One vector is turned by the same rotation once a step. Each row is the vector after some number of steps, and that number follows the row.
The counts run from 0 to 239.
[-35 -14  -4 -38  -6   1 -31  -4 -41  53  -2 -18  15  -7 -32 -18  18 -10
   4  10  35  17  18  15  39 -33 -14  14   0  20  -3  -1 -41  29 -60  33
 -11] => 90
[-37   2 -14 -11  23  12  82  -7 -15  30 -23  -9   2 -18 -20 -31   0 -26
  -1 -31  13  32  21  -9 -12   3  -2 -23 -12 -12   2 -22   5  29 -36   8
  -2] => 137
[-54  -6  -8   9  29 -11  17 -25 -26  62 -25  26  -8  21 -54 -19  17  -1
 -12 -29  -2  28  30 -40 -20  17  21  -3  15 -18  -2 -11  -4  15 -18   9
  23] => 134
[-34  -5   2 -22   2  44  60 -22 -16  25  -8  -4   9  -3  12 -11  39 -28
 -10 -31  -6  13  25  -8 -24   5 -35 -31 -20  -7  28 -27   1  44 -45  39
 -24] => 31
[ -6 -30   4 -30  -8 -10 -22 -21 -32 -18  24  11 -16  -6 -30  19  39 -15
  19   8   3  12  25 -31  46  13   9  25  23  -5  28  41  13 -56 -24  44
  36] => 65
[-27  17  -8   1  16  12  64 -11  -7  38 -15  22  -4 -13  -4 -26  21   6
   3 -42   1  21  34 -40 -15  21  -4 -29 -36 -17 -11 -22  27  36 -46  41
  11] => 136
[-37 -17   6 -30  24  19  43 -39 -37 -42 -42   0   5 -14  12 -19  37  26
 -10 -30  -6  19   8 -27 -12   4   8  10   4  -1  69  13  14 -27 -28  24
 -23] => 38
[-41 -38  -2   3  20 -20  -9   6 -33  78 -17  27 -12  -1 -59 -24   5 -13
 -14 -42  10  38  33 -24  13 -21  13   1  12   1 -19  -1   4  -3 -24   8
  39] => 239
[-38 -22 -16 -12  16 -25 -49 -24 -44 -22   8  -6  29   7 -58  -2 -16  -4
  30  23  36  44  28   6  29   2  21   7  10  17  17  48 -17 -20 -32   9
   1] => 212
[-41 -14  37  10 -20  -9  46 -16 -71 -22  14   6  17 -22 -16 -39  12 -27
 -24   1 -31  13   0 -41  13  56  11  -6  -4 -25  -5  19   6 -17 -17  11
  11] => 56
[-23 -45  18 -31  -8  12  42 -17 -39 -50  -5  -8  -6 -19  -8 -39  -3 -34
 -10   1 -11  23  12 -30  14 -21  -9  33  50   3   1  23  19 -55  16   9
   2] => 165
[  6 -30 -27  12   1 -32 -52 -32 -24  -2  19  40  10  16 -41 -14  18  44
  19 -10  10  24  40 -25  14   1  34  14  -6  -6  -7  12   6  12 -32  56
  -9] => 108
[-32 -25  -1 -19 -14 -32  17  15 -38  17 -34 -12  10 -25 -22 -42  10  14
 -26 -29  23  47   1  22  35  17   0 -28 -43  19   0  27  22  -9 -62  37
  -8] => 222
[  1 -30 -29 -12 -26   6  14 -24  12   1  26 -15  18   9 -52 -44  23   5
  45 -12   7  18  34 -14   2 -29 -12  10 -15   5 -44 -20  -8  37 -32  50
  12] => 4
[-33 -32  38 -49 -35   6  46 -29 -30  24 -14 -27  -2 -21  -8 -34  15 -38
 -34   3   4  17   4  -3  32  -3 -30  12  14 -15  23  12   0   9 -16  17
 -13] => 180
[-10 -53  21  -9 -13 -19  -3 -25 -38 -24 -13  -2  20 -48 -32 -34 -27  50
   8   6  32  29  32   4  10 -17  13   6  36  18 -11   9  15  -8  -2   7
 -38] => 102
[-29 -30 -38 -12  39 -23   6 -37  10  17  23  21  -6  19 -32 -26   4 -19
  16 -25  -2  48  35  -7  10 -40 -29  26  -5 -11  -7  28   4  27 -17  40
  24] => 6
[  3  -7 -27 -35  16   6   5   3  -7 -40  -7 -30  14  -8 -22 -52 -14  14
  35 -14  37  52  27   5   7 -55  -6  22   8  27 -31  -4  16   6 -38  41
  -3] => 0
[-25  11 -35 -44  32  43  29   0  -8 -34 -14 -23   9  -2 -12 -16  14  -8
  52   1  18  28  51 -12  -6 -48 -12   6  17  33  11  -9   7 -13 -33  51
   3] => 148
[ 32 -26  12 -16   4 -18  52 -24  -1  -1   8  13  23  -7  21 -50 -14  41
   3 -52  19  29  36 -21 -19  33  15 -20 -25 -14  -6   3  39  19 -20  32
 -28] => 120
[-15 -33 -21  31 -15 -19   7 -10 -20  56  11  21 -12  10 -29 -27 -14  14
   1 -21  -3  37  46   1  -3 -13   6 -22   5   7  -6  13  15  23 -36  57
 -32] => 113
[-17 -38 -34  -5  24 -22 -31 -35 -11 -24   6  20   2  25 -49 -58   9  18
  25 -24  -9  28  42 -26  12 -37  21  35  26  -9 -30   8  17  -7 -15  21
  35] => 2
[  1 -35 -18   5   2  -5 -17   1 -22  32  -5  27 -15 -15 -64  -1   3   6
  43 -22  30  34  67 -13  16 -27  -8 -26  18  36 -18  -2  36  -8 -28  42
  21] => 234
[-12 -16  -1 -33 -18   5  29 -32 -22   4  50  -5  12  19 -19 -30   1 -75
  33  20 -10   4  37 -52  16  -8 -28  16  14  -7 -22  20 -27  28 -15  29
  23] => 173
[ -2 -13  13 -33   6 -10  11  -9 -27  10  44 -10  16  -8 -16 -13  -1 -71
  23  37  19  22  27 -27  49  25 -28   2   5   5  -2  37  -5  10 -36  27
  38] => 68
[-17   1   2  -4  10 -43   9   8 -34   6   4  -5  24   7   7 -43  -1  -4
 -23 -19   7  47   3  -7  37  44  12 -23 -45  -2   1  23  20  10 -71  31
   4] => 221
[  3 -26 -31 -13 -12 -14 -24 -29  -2 -23  26  23  -4  31 -24 -36  31  36
  38 -25  -4  30  47 -42   5 -21   6  21  -4  -5 -25 -16  23  15 -34  51
  14] => 3
[-27 -10  18   4 -16 -16 -11 -30 -59  29   9  31  -6 -11  17   4  29  15
  -8  12 -10  -4  34 -18  21  28 -26 -15   2 -25  25  15  11  38 -49  45
 -41] => 198
[-24 -35   9  -1  -7 -25 -18 -25 -58 -38   0   7  25 -33 -28  -7 -30  13
   8  27  22  21  34 -18  18  26  15  -6  32   4   1  22  22 -17  -1  -5
 -24] => 208
[-25 -26 -23   3 -10 -29 -12  16 -44  40  -8  15  -2   3 -29   3 -10   0
  -7   0  -1  44  35   8  35   0 -14 -34   9  25  10  39  32   0 -40  59
 -14] => 218
[  6 -36  33 -39 -19   1 -25   1 -54 -16  27  -8  28 -45 -14 -32  10   2
  25  16  46  -1  33 -35  19  30  -1   8  18   4 -28 -13 -17  11 -10 -16
  12] => 83
[-25 -24 -15   4  12 -38 -62 -34 -44 -12   5  14   5  12 -39  10  18  22
  23  21  16  22  47 -11  38  15  21  -6  -3   1  22  47   1 -15 -38  32
   5] => 213
[  4 -30  -3 -60  12  -4 -36  -9 -26  -6   8  -8   0 -46   6   9   6  18
  33  11  66   8  38  -4  52 -22 -25  18  17  28  33   9  15   9 -34  47
   4] => 85
[-14   5 -12 -17  36  27  34 -38 -38 -70  22   3  33   3  17 -19   9 -18
  41   4   1   6  38 -60  -6  25  14   9  14 -10  30  10  -5   6 -19  -1
  -1] => 41
[-58 -13  -9   7  21  -3  12 -38 -39  -4  13  33 -15   0 -11  18  38 -27
   3  10 -40  15  19 -20  23   2  -4   6  11  -2  44  42  -9  -2 -29  35
  14] => 49
[-20 -20   4 -36  -9  -2 -11 -14 -40 -39  25 -19  14  -1 -37 -10   2 -50
  12  19  26  25   6 -19  46   8  17  31  21   6  17  44 -16 -46 -21   8
  40] => 64
[ 21  -1   2 -42 -25  18  16 -12 -22 -48  17  -8   2  22  14 -36  29  -8
  19   2 -22   2  27 -48   9   4   4  24  21   2 -10  -5   9 -35 -18  69
  -9] => 167
